In the rows, zero is written as 128.
Named turns come first, each shown by rows before and after it. Which turns, in which order, take the first row of each pair that follows to the second? Write the first one first, as in the answered first pair.
turn j_747:
[ 96 146  88 117  86  96 162 148 119 117 114 133 108 122  78 168 138 118
 132 134 116 150 105 134 137 131 125 115 159 180 135 133 117] -> [104 147  97 112  88  99 165 148 118 116 121 130 108 115  72 164 144 118
 127 132 115 147 120 142 140 129 127 106 162 180 135 139 113]
[123 153 115 105 137  99 137 119 133 117 145 137 115 109  92 139 163 116
 136 131 120  84 146 142 125 154 144 128 145 122 122 173 118] -> [126 143 127 108 126 110 136 120 137 123 143 123 125 110  90 126 175 108
 144 123 119  82 146 162 114 127 148 118 138 124 114 170 128]
[125 148 105 101 123  88 138 121 101 124 113 101 103 112 125 145 153 136
 101 127 161 142 147 131 140 161 117 131 109 104 139 192 113] -> [138 144 117 100 114 102 141 119 105 130 116  89 117 108 118 127 168 129
 107 119 163 143 154 154 135 140 121 118 105 103 134 193 123]
[121 157 154 146 142  83 116 140 117 121 122 122 157 131 152 113 118 153
 114 122 141 143 111  91  94  91 151 143 153 114 148 139 132] -> [121 166 153 140 150  78 120 138 114 117 127 132 151 132 148 119 114 160
 112 126 141 140 119  84 103 105 146 147 155 112 154 144 126]
turn j_556:
[151 130 104 111  88  98 166 116 166 107 108 127 143 110 141 151 117 164
  76  96 129 134 116 148 130 161 117 150 103 124 141 146  99] -> [158 129 104 115 100 118 164 111 171 101 108 131 140 108 154 141 122 173
  81  87 122 134 131 145 131 145 118 150 103 116 156 132  96]
[157 124 117 151 138 154 177 139 157 139 149 113 102 125 107 125 136 149
 148 115 101 142 135 124 166 153 162 132 123 138 132 111 114] -> [155 112 124 160 127 162 171 133 163 145 150 100 115 129 110 115 140 143
 154 108 104 147 122 132 152 124 165 126 119 142 126 104 121]
[131 118 135 133 123 125 126 131 152 121 150 102 145 134 110 105 137 126
 137 148 159 126 118 150 110  86 131 123 138 141 139 115 130] -> [124 124 122 120 119  97 127 137 141 127 156 108 138 130  99 116 132 118
 134 155 167 131 104 146 114 111 131 127 138 151 127 136 128]
[120 170  99 121 153  98  98  86 125 111 131 145 113 126 123 159  91 167
 155 128 160  99 120  80 131 182  75 182 126 132 155 166 144] -> [143 165 111 137 170 143  94  73 134  96 126 143 113 127 139 141 100 185
 167 114 143 100 149  77 134 151  84 174 130 113 183 130 141]
turn j_585:
[117 129 117 130 114 112 124 130 118 131 124 128 119 122 135 134 121 134
 122 133 135 127 111 125 117 137 115 135 116 136 120 133 131] -> [121 139 115 121 122 110 130 132 112 126 126 138 117 115 134 140 128 142
 116 135 132 128 127 125 125 149 118 135 116 130 128 137 124]
[107 115 108 169 144 124 115 118 128 130 115 121 117 135 155 134  99 120
 112 115 126 121  82 111 114 139 135 155 121 160 129 101 123] -> [105 121 105 152 130 100 123 126 120 135 122 119 118 127 135 144 103 107
 104 126 135 121  78 125 119 161 133 156 120 166 115 132 119]
[111 125 102 146 149 179 128 112 133 141 128 164 113 139 159 109 117 176
 103 145 132 127 121  97 121 123 111 145 174 101 133 119 132] -> [ 98 115 104 152 121 162 117 118 131 162 123 151 122 147 157 108 116 155
 106 147 143 126  84 104 101 107 108 147 166 121 113 126 141]
[129 145 122  92 188 138 138 117 139 111 135 162 108 100 120 162 113 148
 122 121 145 159 139 114 133 165 116 130 138 119 131 122 117] -> [127 130 124 117 192 162 119 113 154 112 123 157 115 111 145 150 106 153
 131 109 139 161 126 102 117 128 113 136 135 123 136  85 122]
Pairs:
(2 to 3 turns a pair)
[122 162 120 149 170 116 113 122 124 107 124 164  94 127 154 158 100 152
 111 141 116 138 125  90 160 186 122 160 124 115 152 103  92] -> [113 124 135 185 126 136  80 118 140 136 111 122 131 156 171 121 105 119
 133 131 127 137  74 111 109  91 125 155 110 139 122  74 128] -> j_556, j_585
[128 154 111 128 150 116 100 120 116 120 123 128 102 101 158 140 107 157
 134 140 124 125 139 127 136 141 123 159 148 115 169 114 120] -> [144 145 133 132 142 144 101 117 129 125 126 109 123 104 158 112 129 156
 144 127 122 121 156 160 128  98 129 136 147 112 165 108 129] -> j_747, j_556
[145 129 144 154 152 162 116 113 130  96 120 133 132 131 165 122 126 155
 132 114 117 120 158 108 132 104 133 131 129 110 153  79 121] -> [130 140 143 105 105  95 140 141 108 128 148 115 148 112  99 147 142 106
 112 135 148 121 136 159 135 153 130 121 127 134 100 172 132] -> j_556, j_585, j_585
[126 135 135  83 114  65 143 145 130 145 178 133 152 114  39 138 114  94
 120 140 170 138 125 182 164 175 172  99 138 113 100 187 146] -> [159 148 148  84 153 114 155 132 135 118 181 142 145 109  52 121 129 133
 123 129 149 137 192 183 189 170 183  82 149  82 140 162 134] -> j_747, j_585
[152 127 151 104  95 154 153 143 134 145 145  96 155 121  92 103 147 109
 126 137 131 119 153 179 126  88 136  96 125 131 109 160 141] -> [132 122 139 108  75 126 138 144 132 158 143  95 155 129  91 115 134  94
 126 144 143 118 112 166 110  91 131 116 117 149  91 165 149] -> j_556, j_747
[145 142 115 130 162 126 147 118 122 103 131 145 136 107 136 135 129 156
 116 124 113 128 167 103 172 160 118 131 135 115 149 116  95] -> [107 118 109 152 108  94 112 127 121 143 116 123 151 129 143 139 112 112
 119 130 136 135  75  99 123 128 111 153 121 156 105 114 123] -> j_585, j_585, j_556
[145 147 119 129 154 133 148 143 136 106 135 153 129 131 142 146 137 157
 129 122 116 133 178 119 134 129 140 122 131 113 143 120 102] -> [140 126 132 150 129 144 132 139 144 125 125 127 151 145 151 125 142 140
 141 107 119 134 149 137 109  78 145 117 125 129 123 100 118] -> j_747, j_585
[142 131 111  79 112 139 153 124 113 136 121 125 133 112  78 129 149 119
 127 138 118 111 118 181 102 133 135  63 141 119 103 162 141] -> [157 127 118  91 133 170 157 115 124 123 118 127 133 114  92 115 154 133
 134 126 108 114 143 178 107 112 141  58 144 102 121 141 141] -> j_585, j_556
[157 118 114 152 139 168 105 126 141 135 123 132 127 156 130 152 114 149
 115 131 135 157  94 106 118  89 125 143 126  93 166  79 106] -> [155 149 106 100 131 118 137 143 122 135 148 135 124 128  81 186 125 141
  94 150 148 157 114 132 145 162 126 133 134  97 150 148  98] -> j_585, j_585, j_585
[111 167 120  80 149 101 166 117 100 121 120 155 142  97  95 149 119 141
 113 136 139 137 174 144 150 177 116 133 141 128 148 196  95] -> [103 112 136 152 111 156 108 104 134 154  85 117 177 144 155  97 111 117
 147 109 142 143  96 136  85  41 117 142 116 154 128 114 136] -> j_556, j_585, j_585
[146 113 130 111 118 147 113 111 160 120 156  93 151 140 124 127 139  92
 138 111 105 140 120 159 142  84 131 131 119 136 136 108 132] -> [123 116 114 107 105 101 106 123 150 131 157 103 143 141 117 149 123  75
 129 123 120 144  84 141 135 118 125 147 115 152 117 127 132] -> j_556, j_747
[113 121 120 166 127 140 112 107 134 117 120 129 116 171 180 138  84 128
 143 131 127 152  97  89 100 111 128 156 121 138 138  69 125] -> [115 154 121  94 109  84 160 128 105 123 156 129 119 132 102 171 111 112
 118 155 144 149 134 147 135 199 128 130 127 141 116 171 116] -> j_585, j_585, j_747
[200  93  75 148  78 151 120  67 164  49 153  95 130 106  51 128 174 110
 139 128 135 165 157 128 179 115 141  97 109 165 120 166 131] -> [189  97  70 142  71 135 122  74 160  52 156  96 128 104  45 136 171 102
 134 137 140 162 147 124 182 131 138 100 110 169 121 179 130] -> j_556, j_556
[116 133 143 152 132 143 107 126 137 108 122 128 108 101 174 121  75 142
 148 139 113 138  91  83 112  90 130 143 115 136 119  85 142] -> [ 95 139 134 122 100  91 117 144 120 128 134 121 115  87 138 144  84 111
 133 157 138 134  68 107 110 135 122 142 109 154  86 143 144] -> j_556, j_585
[148 124 155 111 126 135 135 118 115 130 134 121 143 112 108 127 161 124
 124 115 115 129 173 149 137 145 136 112 124 100 138 163 127] -> [142 117 161 117 110 139 129 120 113 137 132 112 155 118 109 123 165 115
 129 110 120 131 158 158 126 124 136 111 122 108 128 166 135] -> j_556, j_556
[132  76 138 161 114 116 111 105 107 177 154 162 163  91 131 161 116  91
 133  71 116 170 148 110 102 104 139 165 113 123 116 111 144] -> [139  87 134 159 140 116 118 102 103 161 157 183 145  85 138 173 110 113
 126  74 110 171 170  93 120 131 137 169 121 111 137 107 126] -> j_747, j_747, j_556
[106 109 128 110 103 105 116 153 117 139 127 104 150 124 130 125 119 113
 122 146 115 133  78 105 122 120 112 156 122 117 128 145 141] -> [114 128 123  96 130 107 131 154 112 122 130 122 132 111 128 140 117 138
 113 151 108 133 110  93 152 157 111 155 135 102 148 147 125] -> j_747, j_585
[129 167 122 105 136 101 152 134 122 121 156 120 135 113  83 146 129 132
 114 136 149 124 138 169 140 165 144 128 137 123 115 155 121] -> [145 155 129 144 168 162 138 116 144  99 138 123 132 127 129 115 124 162
 137 117 128 122 157 144 133 107 148 127 139 103 153  87 120] -> j_556, j_585
[ 98  87 126 145 126 122 130 120 107 192 141  78 148 156 135 116 145  97
 145 144 131 113 118 138 132 103 136 139 106 125 121 117 130] -> [101 117 116 114 151  99 157 123  95 177 151 104 126 135 117 143 141 114
 130 155 126 113 155 126 166 174 133 140 116 110 139 145 107] -> j_556, j_585
[128 131 118 126 122 159 148 155 128 162 141  94 175 116 144 168 123 108
 137  81 133 125 126 139 113  93 180 115 123 134 101 191 136] -> [138 139 121 124 138 175 155 154 130 149 141  98 174 110 146 162 126 123
 137  78 121 123 157 142 125  95 187 107 126 122 118 182 125] -> j_585, j_585, j_556
[102 194 125  58 102  82 153  86 138 130 146 192 118 158 151 127 147 155
 119 205 145 125 141 166  86 188  70 171 102 142 170 135 156] -> [111 177 128  99 125 127 130  69 156 119 127 192 118 179 196  99 141 176
 136 184 125 128 139 140  77 134  70 175 104 133 194  70 154] -> j_585, j_585
[139 119 128 141  99 150 123 129 138 152 123  99 161 139 138  96 135  94
 140 108 128 141 123 146 101  79 129 111 124 139 102 117 155] -> [112 132  97 147 125 108 109 131 128 142 111 138 119 145 158 135  92 109
 132 125 124 143  91  77 112 144 117 155 129 145 116 109 135] -> j_747, j_747
[164 173 110 111 197 150 182 148 147 143 125 136 149  94 147 161 165 148
 120 137 112 115 168 105 145 142 123 117  92 104 140 131 105] -> [162 147 130 123 150 159 170 152 161 171 125  99 184 106 134 133 182 115
 132 124 123 117 136 153 113  82 129  97  77 126 104 135 137] -> j_747, j_556, j_585
[141 150 137 107 131 144 151 128 133 111 150 124 133 119 102 117 142 132
 133 128 116 121 170 161 157 126 126 104 140 116 124 145 128] -> [143 135 143 127 126 162 136 126 140 116 137 119 142 127 116 100 141 133
 141 116 115 121 162 159 143  92 129 101 130 115 122 126 137] -> j_556, j_585
[115 144 123 124 127  54 111 131 152 117 108 168  94 149 138 153 105 124
 149 149 123 138  94  90 126 176 105 177 140 121 141 120  93] -> [137 140 131 142 153 102 110 119 167  98 105 171  94 153 163 129 112 150
 163 134 107 138 129  86 134 144 109 165 146 101 170  85  89] -> j_585, j_556
[ 97 116 121 133  85  82 107 144 128 151 135 110 135 139 121 138 122  99
 123 135 141 124  76 123 113 136 117 149 123 150  86 136 140] -> [112 150 113 109 133  89 132 143 116 120 145 144 106 119 117 157 119 135
 111 143 124 121 135 103 156 197 117 149 142 124 125 145 112] -> j_747, j_585
[128 127 124 112 127 110 133 134 128 120 124 142 110 117 181 164  97 131
 118 121 123 119 109  77 154 140 115 154 106 127 137 120 102] -> [122 121 121 114 116 103 128 135 126 129 125 140 116 115 177 164  98 122
 119 124 130 120  93  81 145 135 112 158 103 132 127 122 106] -> j_585, j_585
[125  91 125  89 102 108 113 118 129 133 160  77 162 124 129 107 133 154
 158 121 143 136 109 191 108 140 142 114 106 135 103 102 136] -> [140  99 127  86 121 127 128 110 128 115 167  85 156 114 129 105 141 172
 156 118 130 135 147 192 128 149 147 104 111 118 127  99 130] -> j_585, j_585, j_556
[101 118 123 127  85 102 119 137 131 153 141  98 143 146 120 141 113  98
 125 143 139 131  82 134 111 127 127 125 120 159  96 150 136] -> [135 151 125 105 144 128 153 129 126 112 150 131 115 120 116 148 128 146
 117 143 115 127 174 123 164 181 135 111 139 120 143 152 105] -> j_585, j_556
[114 128 135 115  94 102 120 140 119 138 118 125 139 131 107 134 117 100
 124 128 155 146 103 136 110 123 120 134 123 128  98 132 135] -> [123 146 127 102 125 102 137 139 111 118 129 147 123 119 107 149 117 123
 117 136 148 141 138 123 136 163 118 134 131 113 118 140 118] -> j_747, j_585
[136 115 144 136 120 148 115 106 135 142 136 114 158 143 122 107 158  91
 159 112 140 125 140 152 102  71 157 113 111 139 121 154 118] -> [112 124 124 128 104  98 110 118 127 154 136 124 149 142 115 139 138  75
 147 132 155 127  99 131  95 115 151 134 110 154 104 175 117] -> j_556, j_747
